One vector is turned by the same rotation once a step. Each row is the vector after some number of steps, and that number follows the row.
The counts run from 0 to 498.
[ -9  11  -6   9 -19  21  -2   5  14   7   3   1  -2   2 -12   1  -1 -11
 -12  -5   2   2   1   3   3  -8   0   6  -3  -4   0  -5  21  -2 -11  -7
   9  -7   6  -9 -10  -4   4  12   5  11  -3 -11  17  -4  -5   2  15  -1
  -2  -2  19   5   1 -13  -1   5   1 -11]  440
[ -7  11  -8   0  -4  19   7  -5  10  11  -8   1   3   6  -7   2   1 -21
  -8  -4   3   9  10   1   5 -10  -5  -8  -9  -5   3  -3   9  -4 -11  -3
   1  -1  14   0 -14   1   5  18   8  15  -1 -19  18  -9  -7   0  12   7
  -3  -4  10  -3  -1 -14  -1  -4  -2  -2]  168
[ -5  -2  14  -2  -2   7   9  -5  18   9  -2   0  -6   4  -2   3  -3  -1
 -12 -15   3  -3   4   0  -5   2  -1  12  -6  -2   1   5  12 -11 -12  -1
   7 -14   2   4  -5  -4  13   9   0   4   0 -20  24  -2   0   2  18   3
  -9   9  13   3  -8 -14   1  10   3   1]  195
[ -4   1  -9   4  -6  23  -4  -4   8   6  -2   0   5   4 -20   2   1 -19
  -9   5  -2   8   8  -1   9 -12 -12  -9  -6  -1   9  -1  17  -3   1  -9
   3   0  14  -3  -9   4   0  21   1  11  -1  -8  15  -4  -8  -3  10   3
   0  -4  13   4   2 -11   0  -4  -5  -4]  488
[-11 -11   5  -4   6  14  -2 -11  15   9   3  -5  -6  -5 -14   5  -2 -10
 -16   0  -6   3   9   1  -1  -8 -14   4 -12  -9  10   6  16  -9   2 -12
   5   2   6   2   4   1  -3   8   1  11  -9  -8  24  -4  -1   0  15   6
   4  -6  12   1  -3 -14   0   0  -1   5]  140
[-10  -2  -2  -7   4  16  11  -9  12   7  -5  -2   1  11  -9  -2  -5 -14
  -5  -5  -2   7  11  -6   2  -5 -18  -1 -13  -6   6  11   2 -10  -8  -9
  -4  -5  11   6  -9  -1   5  22   2  14   2 -11  19  -1  -2  -3  13   7
  -7   2  10  -7   1  -9   4   0 -10   7]  234
[  4   0  13   2   0   9   9  -5  13   8  -6  -1  -1  10  -9  12  -6  -9
  -7 -13   2   5   5   0   3   4   5   5  -3   2   4  -4  10 -10  -4   2
   0 -10   6   8  -8   2  15  21  -2   0   3 -20  20  -8  -5   5  12   3
  -3  10   9   2  -4 -20  -2   3  -1  -3]  21
[-13   2   2   3 -12  13  -5   4  18  14   5  -2 -10  -3 -11   0   0 -10
 -13  -6  -4   4   3   4  -5  -4  -3   9  -4 -10   0   0  15  -7  -9 -10
  12  -9  -1  -7   0   2  -1   4   9  13  -9  -9  21  -2  -5   5  19  -2
  -3   0  19   1  -5 -14   0   3   0  -5]  189
[ -7   1  -1   9 -14  23  -4  -1  17   7   5  -1  -2  -1 -12   1   3  -6
 -16  -4   5   0  -1   2   3  -8 -14  12  -7  -4   3   0  18  -6  -3 -10
  12  -2   8 -10  -2  -4   0   6   4   9  -2  -7  18  -2   0   2  16   2
   4  -6  19   7   3 -12   2   9   1  -6]  122
[ -6  -3  -7  -2  -5   6   4  -5  14  -1  -2   0  -3   9 -12  -4 -10 -12
  -4  -3  -2   1   3  -5   3  -4 -10  -6   4   1   4  14  11  -4 -10  -8
  -5 -19   9  -3 -11   5   8  22  -1   8   7 -12  16   6  -8  -6  21  -3
  -9  15  15   2   3  -9   3   4  -6   4]  241
[ -2  -2  -2  11 -18  14   0   5  18   4  -2  -5 -10   9  -9   2  -5  -8
  -9  -1  -6   8  -4  -2   1   2 -10  11   2  -3   5  -2  11 -10  -5  -7
   1 -14   0  -8  -9   5   3  22   5  12   6  -1  15  -4  -8   6  18  -1
   0  13  15   0   6 -11  -2   6  -7  -3]  365
[ -7 -10   1   5 -12  14  -8  -4  19   5   7   1  -3  -1 -15  -4  -7  -6
 -12   0  -4  -4   1   1   3  -4 -15   4  -1   2   3   9  19  -8  -1 -14
   9 -10   2  -8   2   2   4   6  -3   6  -1  -7  18   4  -4   0  20  -4
   2   2  25  10   1 -10   1   6   4  -3]  383
[ -7  -5   0   0  -3   3  -7  -4  15  11   5  -6  -9  -2 -18   4  -6 -14
  -9   0  -7   3   5   2   0  -4   8  -8   3  -4   6   3  22  -2  -2 -10
   4 -10   6  -1   0  12   3  11  -1   5  -6 -12  21   3 -11  -2  22  -4
  -1   5  16   6  -4 -19  -2  -5  -1  -4]  335
[ -4 -11   7   6  -9  13  -7  -1  16   9   5  -5 -12  -2 -17   7  -3  -5
 -17   0  -8   3  -1  -1  -1  -1  -9  12  -5  -8  10   4  19 -10   3 -10
   7  -7   1  -4   2   3  -3  12  -2   7  -4   0  21   1  -2   3  19  -1
   5   2  16   7  -1 -17   1   5  -1  -3]  460
[  4  -3   3  10 -12  20   6   0  14   0  -7  -1   0  14 -10   4  -4  -5
 -11  -3   0   4  -3  -7   3  -1 -14  12  -2   1  10  -1   8 -11  -3  -3
   1 -12   9   0 -13  -3   8  29  -4   9   9  -3  13  -3  -1   2  11   2
  -7   9  10   3   4 -12   2  10  -6   2]  39
[ -6  -7   6   4  -7  16  -8  -3  16  11   7  -5  -9  -4 -16   6  -2  -3
 -16   0  -5   2   1   3  -2  -5 -10  13  -7  -9   8   0  21 -10   1  -9
  11  -2   1  -3   3   1  -3   6  -1   9  -8  -1  22  -4  -1   4  16   3
   4  -3  15   5  -4 -16   2   6  -3  -1]  459
[  2  -3   1   4 -11   5  -1   1  14   6  -5  -5  -9  10 -12   5  -6 -14
  -5  -2 -10   9   3  -2  -2   6   2   0   6  -4   7  -1   9  -8  -5  -5
  -2 -15   2   0 -10  10   6  26   2   9   2  -9  15  -4 -13   3  18  -1
  -5  17  12   1   3 -16  -2   1  -7  -2]  96
[ -1  -6   0   5   1  15   0  -5  11   1   7  -4  -3   0 -20   8  -3  -4
 -12  -2   4  -2  -5  -3   6  -7  -8   2  -4  -1  11   9  22  -4   3  -9
  -2  -7  14   2  -1   2  -1  16 -10  -4   3  -9  17   9  -1  -3  23  -3
   5   0  12   6   1 -15   1   6  -5  -3]  394
[ -6   6  -4   7 -18  11   2   6  15   6   0   0  -9   6 -12   2  -3 -10
  -8  -3  -2   4  -4  -3  -3  -2   3   7   5  -7   4  -2  19  -3 -12  -3
   5 -16   9  -7 -14  -2   5  22   1  10   1  -6  13   5  -6  -2  18  -4
 -10   9  13   4  -3 -12   2   8  -5  -2]  182
[  0 -15  10   5  -2   8  -3  -3  18   4   3  -6 -11   3 -14   8  -7   0
 -13  -4  -6   0  -3  -3   1   3  -9  12  -2  -3  11   7  16 -11   2  -9
   0 -14   3   1   2   5   3  17  -3   1   1  -3  20   2  -2   4  21  -2
   0   9  12   6   0 -17   1   8  -5   1]  462
[  6 -11   9   8 -10  11  -7  -1  17   5  -4  -3  -3  10 -14   5 -11 -10
  -7  -3  -7   3   1  -1   3   6  -8   5   2   4   8  -1  11 -13   2  -9
   2 -13  -4  -3  -3  10   8  22  -4   4   5  -6  18  -5  -9   3  11  -1
   0  14  16   7   4 -15  -1   1  -4  -3]  288
[  1   5  13   1   1  14  11  -6  13  11  -5   1   1  11  -6  12  -5  -9
  -9 -15   3   3   8   1   1   1   2   6  -8   1   5  -7   9 -11  -4   3
   1  -6   6   9  -7  -1  15  17   1   3   0 -22  22 -11  -3   4   9   9
  -3   5  10   0  -5 -20  -2   2   0  -4]  22
[ -7 -11   4  -3   7  13  -3 -15  15   9  -3  -2  -7  -4 -12   6   6 -10
 -13   3  -1   1  10   7   6 -13  -8  -6  -5  -1   9   5  17  -3   1  -5
   4  -1  15  -3   4   4   3   8   3   8  -9 -16  24  -7  -4   0  16   7
   5  -1  11   4  -6 -15   1  -2   2   6]  400
[-11  -1   6  -8   2   3  12  -8  15  11  -4  -1 -11   1  -4   4   1  -8
  -9  -9   0   1   8   2  -5  -5   4   0  -3  -9   5   7  13  -4 -14   1
   1 -10  11   5  -7  -2   9  11   4  10  -5 -20  22  -1  -4  -1  17   5
  -8   9   7   1  -9 -18   0   5   0   7]  3
[ -5  -2  -2   5 -11   9  -8   4  14  11  -2  -5  -9   4 -16   6  -5 -19
  -7   2 -12  10   5   1  -1  -1   2  -4   1  -7   7  -8  13  -6  -2  -9
   3 -10   2  -5  -4  12  -1  20   6  15  -5  -5  16  -7 -14   3  15   0
   0   8  12   1   1 -17  -1  -5  -7  -5]  94
[ -6   2  -7   1   4  12  13  -7  14   3  -8  -4  -2  10  -5   1   1 -15
  -4  -3   0   9   6  -2   7  -6 -14  -7  -4  -2   7  10   3  -4  -7  -4
  -9 -11  15  -1  -9   5   5  22   6  11   8 -17  16  -3  -8   2  21   6
   2  10   7  -6   5 -13  -1   4  -8   7]  493
[  1  -5  10   4 -14  14  -7   0  13  12  -2  -2 -10   1 -17  11  -3 -11
 -11  -1  -7   5   2   0  -5   0   5   9   1  -5  10 -12  19  -8   0  -3
   9  -6   3   0  -3   4   5  19   0   8  -5  -3  20  -4  -6   2   7   2
  -3   6  11   8  -6 -19  -1   0   1  -5]  277
[ -4   1 -10   7  -8  19  -6  -3   9   4  -3  -3   3   5 -20   2  -1 -17
  -7   5  -2   7   4  -5   9 -10 -11  -7  -2  -2  10   0  15  -1   3 -10
   0  -4  15  -5  -9   4  -3  24  -1   9   2  -7  13  -3  -7  -4  15   0
   2   2  13   3   5 -12   1  -2  -7  -4]  489
[-11   7 -10  -2 -11  16  -2  -4  11   9   4   4   4   0 -18  -4  -3 -17
  -9  -1   1   2   8   0   1 -11  -5  -6  -4  -4  -2   5  20  -1 -10  -9
   8  -5  11  -4 -10   0   1   9   2  11  -5 -14  17   2  -4  -6  15   0
  -8  -3  18   6  -3  -9   1  -3  -1  -4]  247
[ -5   0  -6   4  -1  13  -6  -6  11   5   6  -5  -8  -3 -22   7   2 -14
 -11   2  -3   5   0   0   4  -8   1  -8   1  -6   9   3  24   0   4  -8
  -1  -4  15  -1  -4   7  -3  14  -3   0  -4 -10  17   4  -7   0  23  -2
   4  -1  11   5  -3 -19  -2  -3  -3  -6]  75
[ -3  -3   0  -3  10   9  11  -8  10   5  -3  -4   2   9 -12   6  -8 -15
  -5  -9  -3   6   6  -5   7   1  -7  -8 -10   0   8   8   6  -8  -2  -7
 -10  -8  10   9  -4   8   7  22  -2   4   6 -19  18  -3  -6   0  18   3
  -1   5  10  -7   3 -17   0  -4  -9   1]  156
[ -9  12  -3   7 -17  21   1   3  13  11   0   3   0   2  -9  -1   0 -13
 -12  -7   2   2   5   4   1  -8  -3   3  -4  -4  -1  -8  16  -4 -12  -4
  12  -4   7  -8 -10  -5   6   8   6  13  -3 -16  18  -7  -4   4  13   2
  -2  -5  20   4  -3 -12  -1   2   4  -8]  439
